(in the rows, 128 means zero)
Turns, then the turns between two rows, first turn first; the first pair answered:
z812 (before => after):
[141 107 117 124 162 114 105  99 158 137 116 152 113 163  90 143 124 151
  94 136 176 137 128 151 118  78 153 102 131 110] => [156 161 154 110 141 174 139  98 115 104 149  76 138 107 119 110 162 127
 161 108 125 125 142  90 122 106 143 121 175 127]
[123 151 149 105 136 155 108 106  94 124 119 110 143 157 124  98 138 153
 121 105 136 121 136 111 117 116 107 118 131 120] => [119 144 149  90 141 141 107 117  97 134 111 116 147 139 125 101 108 147
 107 125 150 115 138 123 134  99 101 125 123 127]
[ 80 145 117 121 110 158 138 129 141 143 131 109 158 125 158 113 136 104
 115 132 151 128 164 111 140 105 106 128 119 134] => [ 84 133 100 133 120 146 130 116 152 158 124 124 141 154 141 119 138 113
 102 125 171 133 156 127 134 103 108 118 111 126]
z505 (before => after):
[ 87 173 104 160 107  92 145 145 137 169 107 178 154 153 201 102 131 110
 131 166 131 134 143 149  94 187  97 123  71 114] => [130 164 113 143 118  95 175 155 100 159 107 158 168  89 231 110 112 112
 123 167 117 118 147 106 123 189  87 155  96 124]
[107 137  98 130 126 114 114 148 162 157  86 142  82 102  94  86 101 158
 135 150 136 126 140 130 127  75 172 105 133 109] => [102 149  96 132 117 108 134 137 144 164  76 152  91 121 104  77 117 157
 138 143 149 131 152 122 108  87 157 100 126 101]
[100 166 162 106  95 150  92 160 112 131 162 117 121  89 139 102 122 134
 200 118  99 125  98 136 119 156 121 160 148 156] => [ 86 166 155 113  92 144  89 159 121 132 161 129 109 106 126 100 134 126
 204 118 106 128  98 150 106 155 122 144 135 146]
z124 (before => after):
[115 125 105 156 116 127 105 112 144 126 132 160 104 160 112 134 160 111
 148 119 101 126 116 148 111 153 152 118 115 140] => [102 124 106 149 114 114 105 124 151 138 123 163 105 158 123 137 145 114
 144 139 114 133 112 160 110 149 144 115 106 136]
[151 101 137 143 137 141 119 148 115 127 120 119 131  91 146 147 127 118
 136 129 118 127 110 137 159 156 142 161 112 137] => [159 105 139 155 148 140 113 152 123 126 122 122 128  91 144 144 126 120
 145 131 113 125 113 130 159 153 138 162 111 132]
[146  96 138 130 156  81 137 139 138 144 108 151 111 122 162 132  62 164
  86 151 145 105 115 128 155 115 117 126 110 146] => [120 134 156 112 133 107 148 151 126 148 107 121 136 100 188 108  67 148
 119 157 131 106 132 118 144 132  95 133 103 148]
[155 110 133 109 193 134 128 121 119  94 147 132 128 152 137 105 103 170
 107 175 136 119 157 109 138  88 103 122 206 127] => [139 111 139 100 184 133 133 130 126 104 144 141 129 145 148 106  93 172
 103 197 130 114 165 118 142  83  98 126 190 119]
z961 (before => after):
[131 128  88 126  91 145  91 117 133  90 113 148 105 166 107 112 124 117
 137 125 150 107 125 147 158 154 139 157 106 158] => [136 125  92 130  95 141  90 118 128  89 120 146 101 169 100 112 137 126
 148 125 144 104 121 144 151 156 144 161 112 159]
[131  92  63 127 147 153 123 127 108 175 147 175 116 125 136 171  89 151
  95 137 138 144 103 120 173 147 136 159 112 125] => [113 102  62 125 142 149 121 132 114 177 142 174 126 129 147 160  81 150
  91 146 143 154 105 124 162 153 126 156  92 121]
[113 136 139 171  92  95 101  96 157 167  89 207 126 166 103 141 117 130
  64 151 188 100 136 180 119  82 112  89 108 104] => [ 95 162 142 182  70 108 103  98 161 164  93 199 134 180 100 136 143 115
  94 129 175 101 131 180 103 107 111  82  98 111]
[115 126 124 126 142 107 116 138 152 130 111 159  94 154 101 116 106 134
 109 150 143 107 112 150 135 126 146 142 124 113] => [101 136 122 130 131 106 112 140 156 134 120 155  97 164 102 113 115 133
 119 153 140 115 112 157 132 142 137 140 125 114]
Pairs:
Between the rows of a pair lie 2 to 3 turns.
[156 113 111 150 145 141 140  79 122 124 123 143 103 170  85 123 156 121
 117  99 139 128 106 124 109 113 140 120 125 127] => [154 136 137 122 128 173 136 114 119 112 142  92 116 109  98 114 151 106
 166 111 103 118 109  97 124 124 133 141 149 142]	z124 then z812 then z505
[ 97 179 139 143  90 163 145 157 141 135 124  93 142 145 131 130 144  87
 181 153  81 128 127 105 138 208 109 150  96 158] => [120 150 127 136  99 112 178 149 121 159  87 140 156 125 172 133  94 106
 116 199 127 126 137 131 159 178  78 153  75 138]	z812 then z505 then z505
[136 160  90 147 142 120 144 111 164 144 143 153 137 209 107  94 159 132
  67 124 166 138 155 123 117 109 124 114 127  94] => [151 187 132 113 130 166 165 147 126 119 170  76 153 109 140  85 157 112
 110 133 117 119 165  73 145 119 116 152 165 123]	z124 then z812 then z505
[213  74 103 173 177 121 119 125 149  92 144 158  96 147  98 148 148 122
 116  88  99 100 107 132 145 139 188 159 157 119] => [188 104 100 189 160 118 136 101 150 100 114 181 114 197 107 135 175 130
 117  82 121 114 129 144 112 149 165 138 129 100]	z505 then z505
[ 57 150  90  96  95 121 107 150 170 158 109 136 130 153 132 149  95 138
 126 168 133 146 119 195 120 119 121 136  83 110] => [ 82 195  97 128  78 150 155 102 136 136 105 120 151 186 151 115 167 132
 154 112 128 152 133 147  91 149 102 133  95  94]	z505 then z812
[129 105 104 118 124 105  85 164 153 153 121 149 114 111 150 177  48 137
 122 141 140 115 102 179 176 110  95 127 104 181] => [ 78 150 106 135  94 129  83 182 166 154 125 135 127 144 150 160  92 112
 174 124 128 130  99 181 146 154  85 113  80 173]	z961 then z961
[113 103 125 157 140 121  72 133 164 150 141 138 108 195  57 119 129 147
 108 108 134 146 100 160 101  92 143 111 153 133] => [130 137 172 110 131 156 128 165 111 136 151  63 160  69 142  86 103 130
 146 135 108 131 132 106 144 100 107 161 177 147]	z505 then z812 then z505
[175 170 125 155 124 152 122 137  85 134 110  69 154 102 155 109 120 116
 146 113 144 117 171 116 108 115  93 144 137 100] => [167 127  93 169 148 106  82 136 131 158 104 131 122 159 111 139  91 135
  96 124 177 129 147 173 105  92 113 115 112  96]	z505 then z812 then z505
[200 111 157 160 123 158 192 116  60 103  97 106 114  22 155 163 132 134
 114 111 101 108 126  86 188 192 103 190 150 149] => [215  58 114 184 157 110 154 100  93 120  77 170  77  89 104 200 125 172
  51 106 127 113 102 128 180 171 131 168 138 138]	z124 then z812
